In the data rows, zero lies at 4.5, halfway between 4 and 5.
Here are some points, one per row:
[4 4 4 5 3 4 5 3 2 5 5 5 6 4 3 4 9 1 4 7 6 6 6 6 5 2 3 5 2 5 5 4]
[5 4 5 6 3 3 4 8 4 3 5 5 7 4 6 5 7 6 5 3 1 6 4 4 5 5 2 5 6 6 3 4]
[3 3 8 4 5 8 4 1 5 3 3 6 4 8 5 4 4 4 3 2 0 5 3 6 3 6 6 0 5 5 4 7]
[3 2 4 6 5 4 4 4 5 7 2 7 5 5 4 3 5 6 3 5 5 3 2 3 4 2 6 4 7 5 6 6]
[4 6 4 1 8 4 4 3 5 6 5 6 4 5 2 4 5 8 3 2 5 1 3 4 4 4 3 3 5 6 5 2]
[4 7 5 3 3 3 5 3 5 2 7 5 5 5 5 1 1 5 4 5 7 4 3 5 5 3 5 4 5 3 4 5]
[6 2 2 7 3 5 6 7 5 8 7 5 4 5 8 6 2 4 6 3 5 5 4 4 5 5 3 1 6 7 1 5]
[7 4 2 4 7 7 8 5 5 4 5 5 6 2 5 5 2 5 4 5 4 6 6 6 7 9 5 2 2 5 5 2]
[6 5 3 5 4 3 2 5 4 2 6 0 8 5 3 6 5 4 6 2 3 5 1 7 4 1 3 5 4 6 5 7]
[6 2 5 4 4 5 7 3 6 3 4 3 5 5 4 7 7 4 3 2 3 8 3 5 2 5 6 9 5 6 4 7]
[6 4 7 4 4 5 5 3 7 8 5 5 2 4 4 6 6 5 5 5 3 3 8 5 6 4 4 5 1 5 5 6]
[6 6 3 4 5 6 3 5 4 5 5 4 2 5 5 6 2 4 4 2 6 3 6 3 7 3 5 4 5 7 8 5]
[6 4 5 3 3 4 5 3 4 4 5 7 8 3 5 3 6 4 6 3 2 4 5 4 4 4 4 5 9 4 3 4]
[5 4 3 3 9 7 6 7 4 2 1 5 4 2 7 5 5 2 3 5 6 5 3 5 3 3 1 2 3 2 6 1]
[4 4 6 2 3 3 7 6 2 4 9 5 4 6 7 3 9 5 1 5 5 1 4 7 4 4 2 3 4 2 3 3]
[5 5 7 6 3 5 7 5 5 6 2 5 4 6 5 4 4 5 4 4 6 6 1 2 3 5 4 6 4 4 5 5]
[3 5 6 6 4 4 2 4 7 4 4 5 5 4 5 6 5 3 5 1 8 6 9 5 2 7 5 3 5 4 5 2]
[5 7 2 2 5 9 3 5 5 4 3 3 5 5 7 3 4 7 5 5 5 1 6 8 5 7 2 6 4 6 6 4]
[5 5 3 5 2 5 7 6 5 6 6 5 7 7 3 3 4 6 7 6 5 5 4 7 4 3 4 4 3 3 8 6]
[4 2 6 8 4 6 2 6 5 2 5 7 1 3 2 8 5 5 2 5 6 2 6 3 7 4 2 7 7 3 4 4]
[3 4 6 5 3 3 6 5 5 6 4 3 7 5 4 0 4 4 3 6 6 6 6 6 5 7 8 4 8 5 6 5]
[6 5 4 5 5 4 3 5 4 8 5 5 4 5 4 2 4 3 7 7 5 3 5 3 4 4 6 5 4 5 3 6]
[1 1 3 8 5 5 5 4 4 2 3 2 4 5 4 2 4 5 7 5 4 4 4 0 3 5 4 5 3 6 7 3]
[5 7 2 5 4 7 4 6 6 5 5 4 1 3 4 3 5 5 4 6 2 4 8 6 5 2 4 5 6 5 2 4]
[4 4 4 7 5 3 5 4 6 5 3 5 8 7 5 6 2 7 3 4 5 3 4 5 5 3 6 4 3 3 1 5]
[4 4 6 5 4 6 3 4 4 5 3 3 7 4 4 6 3 4 5 7 3 2 5 5 4 8 9 4 6 4 4 4]
[2 6 5 6 8 3 4 2 7 4 4 6 5 2 6 3 5 3 6 3 5 3 3 7 3 3 6 5 4 5 6 5]
[6 3 2 4 4 8 4 2 5 6 5 6 6 4 3 5 6 4 5 6 4 4 4 3 4 6 6 4 5 1 3 4]
[7 4 2 6 2 3 3 4 4 3 5 7 3 6 5 3 9 5 3 7 6 3 2 6 4 6 7 4 3 6 5 6]
[5 7 3 8 4 6 3 6 2 5 6 3 5 6 4 5 4 7 2 5 6 7 3 7 6 4 4 4 7 4 7 4]
[6 7 4 4 5 3 2 3 4 5 6 4 4 5 6 6 3 3 3 8 8 5 3 4 3 3 5 3 7 7 4 8]
[4 3 6 6 3 5 4 5 6 3 6 8 4 2 2 5 3 7 6 4 5 5 4 5 2 4 5 3 4 5 5 6]
[5 4 7 3 5 4 4 2 4 5 6 1 3 1 4 3 5 8 9 3 5 6 3 5 7 8 3 7 7 4 7 3]
[4 8 5 6 5 5 4 3 3 6 7 5 6 6 5 5 6 6 4 3 6 4 5 1 4 6 4 5 5 6 2 4]
[0 4 4 2 3 3 4 5 4 5 7 5 3 0 3 7 6 1 3 4 3 7 4 3 5 5 5 5 5 6 8 6]
[2 6 3 8 4 6 3 5 4 3 4 4 6 3 3 0 3 3 5 3 3 4 6 2 4 7 0 4 2 6 5 8]
[5 4 5 1 4 2 2 9 3 2 5 7 5 7 4 7 3 2 5 5 2 4 5 6 5 7 5 8 4 2 4 5]
[4 6 5 5 4 5 3 3 2 8 3 5 4 8 7 4 6 3 7 3 3 6 3 7 7 4 4 3 5 5 4 0]
[4 8 2 2 6 6 8 4 6 4 6 7 5 6 2 3 6 1 5 2 2 5 4 3 5 6 5 8 6 3 4 5]
[4 5 3 5 4 6 7 5 1 4 5 4 3 7 5 7 7 6 7 6 9 4 4 6 4 5 6 5 5 6 3 3]
[5 3 6 4 6 5 2 7 8 5 4 4 4 6 3 3 6 3 4 6 7 7 3 4 7 5 7 3 5 7 5 4]
[7 5 6 5 3 7 4 6 4 5 5 4 5 2 5 3 2 6 3 4 7 5 4 5 5 5 8 7 3 3 4 6]
[4 1 5 5 4 3 4 4 4 7 5 4 4 3 1 5 2 4 3 5 1 6 4 3 5 5 7 4 2 5 9 2]
[1 5 3 5 6 2 3 2 2 5 3 5 5 4 4 5 2 4 0 6 5 6 5 5 1 7 1 4 4 3 4 3]
[5 6 6 2 7 1 3 7 8 1 3 4 4 7 4 6 6 6 8 7 4 7 5 0 3 6 5 5 5 7 3 4]
[5 6 6 3 5 4 4 6 1 2 1 6 8 2 7 5 9 6 6 7 2 6 5 6 6 4 5 4 4 6 2 4]
[5 6 5 8 3 5 6 5 5 6 5 3 5 4 4 7 3 3 4 7 4 1 3 3 0 5 7 4 5 4 4 2]
[3 4 3 2 2 5 7 7 6 3 7 8 7 4 3 6 2 5 4 5 2 7 4 3 6 3 4 7 5 7 4 2]
[3 6 7 3 1 5 6 5 5 4 2 4 2 8 3 5 4 6 4 7 5 6 4 4 3 7 3 2 3 6 5 6]
[0 2 3 3 4 1 3 5 4 5 3 4 4 3 4 5 4 3 6 2 8 3 4 4 7 6 3 1 5 2 3 6]
[2 7 6 3 3 3 4 2 5 4 6 1 4 3 6 6 2 4 3 7 3 4 2 4 6 4 5 1 3 4 5 4]
[3 5 7 5 7 5 4 3 6 4 5 6 2 4 7 4 5 4 6 4 5 6 6 6 5 2 4 6 6 3 5 5]
[4 5 4 7 5 4 4 7 7 5 5 1 4 5 7 3 5 3 1 2 4 3 6 2 5 7 5 4 4 4 3 7]
[7 4 5 4 4 4 5 5 2 4 6 3 9 5 3 4 4 5 4 4 3 6 5 3 2 4 1 6 7 4 4 6]
[2 4 4 4 7 4 6 6 8 7 4 3 6 4 6 4 5 5 4 6 4 2 2 4 2 5 3 9 2 7 6 4]
[4 5 4 6 7 7 6 2 4 1 6 5 3 8 9 5 4 5 6 7 3 3 5 4 5 4 4 4 4 4 5 6]
[8 4 5 4 6 6 0 3 4 4 7 3 2 6 5 1 5 4 4 4 4 8 4 5 5 4 4 6 5 6 3 2]
[6 5 8 4 3 7 4 7 7 5 4 5 4 3 6 4 5 5 3 7 5 5 5 3 4 0 5 2 7 5 4 3]
[5 1 4 3 7 6 5 2 4 5 7 4 4 1 2 5 5 4 6 4 6 7 6 7 0 5 4 2 7 7 3 5]
[3 4 6 3 5 4 5 5 4 8 2 6 2 5 0 6 1 4 4 2 5 4 3 5 1 1 5 7 6 6 5 2]
[1 3 4 5 4 5 3 3 4 4 6 4 5 3 8 5 2 6 6 3 4 4 8 5 4 5 9 6 5 5 6 3]
[6 1 7 4 6 5 4 3 3 5 5 7 6 5 5 6 3 6 4 4 5 3 2 3 6 5 5 4 4 5 5 6]
[3 5 2 4 2 4 5 4 4 5 1 3 2 3 6 8 3 6 4 2 7 6 4 6 7 5 4 7 2 5 2 6]
[4 4 2 4 1 3 5 6 5 3 4 6 3 7 7 3 5 7 8 3 3 7 2 4 1 4 6 5 5 2 6 4]
[6 8 5 4 9 3 7 6 2 7 3 5 5 4 4 5 5 5 5 2 5 6 7 2 4 3 6 3 2 4 8 6]
[5 6 2 4 3 6 5 3 8 5 2 2 6 5 4 6 8 3 2 2 5 3 6 5 7 4 4 2 6 6 6 3]
[5 3 6 4 4 6 6 6 3 3 4 4 4 5 4 3 3 0 5 5 7 2 4 4 7 4 7 4 7 8 4 6]
[6 6 2 2 3 4 5 7 4 3 3 4 5 4 2 5 5 5 5 0 1 4 5 3 2 2 5 4 6 2 4 5]
[7 3 6 4 3 3 8 3 3 5 4 2 2 5 3 2 3 5 2 5 5 4 5 6 5 5 6 4 3 3 2 3]
[4 3 8 6 5 3 5 4 3 3 4 2 6 4 7 6 4 4 3 3 6 4 4 1 8 6 4 2 4 2 4 5]
[6 4 3 6 5 1 2 5 5 5 6 7 4 4 6 4 6 7 2 4 4 4 5 5 5 7 4 5 0 5 6 4]
[2 7 8 6 6 7 6 7 6 5 5 4 1 6 2 4 5 1 6 2 4 5 2 7 3 6 4 5 4 4 3 4]
[3 3 3 5 5 0 6 5 4 2 3 1 1 3 4 5 5 5 3 4 7 3 7 3 3 5 4 4 5 4 3 0]
Along one direction, these points spread out more than along any other. Where along it does each point below lie, from 0 to 99? 50 is the average, and the first point above lies past it. One standard deviation of the points above along it is 16.
[6 6 5 6 1 4 5 1 6 4 1 7 4 5 7 4 3 1 4 5 6 4 5 1 5 4 1 6 5 2 5 3] 41
[4 3 4 8 5 4 6 5 6 2 7 5 6 9 3 6 5 6 6 6 5 4 4 5 7 2 6 4 4 4 6 4] 54
[6 5 3 3 3 3 3 7 6 5 3 5 8 4 6 6 4 4 9 7 4 5 3 4 5 3 4 4 5 2 4 5] 71
[5 5 3 6 6 0 9 2 4 4 3 7 2 4 6 5 2 4 7 5 2 2 5 7 6 4 2 5 4 7 6 5] 48
[4 1 4 3 7 5 3 5 3 6 6 2 4 6 7 5 5 7 4 5 4 6 8 5 5 2 3 6 2 2 4 7] 48
[6 4 4 3 6 5 4 4 6 5 5 4 3 5 5 7 5 5 4 7 6 4 6 6 5 6 1 5 6 0 9 7] 43
[4 7 3 4 3 6 4 3 2 2 5 6 5 4 1 2 4 4 7 5 7 5 2 1 7 4 6 3 0 3 2 4] 49
[7 6 7 6 4 7 5 5 3 4 5 5 5 4 5 4 8 2 5 1 5 2 5 6 4 4 5 4 3 6 6 2] 55
[4 5 3 7 7 5 6 4 3 6 5 3 1 2 5 5 5 6 3 6 1 6 4 5 8 4 6 3 7 4 4 7] 41
[2 2 6 0 5 5 4 4 3 6 1 2 4 4 3 1 3 6 3 5 2 2 8 2 3 3 4 6 4 7 5 6] 46
[5 5 4 6 5 3 6 3 6 2 2 4 9 6 2 4 3 5 2 4 4 7 5 7 6 3 4 6 6 4 2 5] 64
[7 4 5 6 4 3 6 3 6 7 3 2 6 4 1 4 6 5 6 6 5 4 7 5 4 5 5 4 4 3 1 3] 46
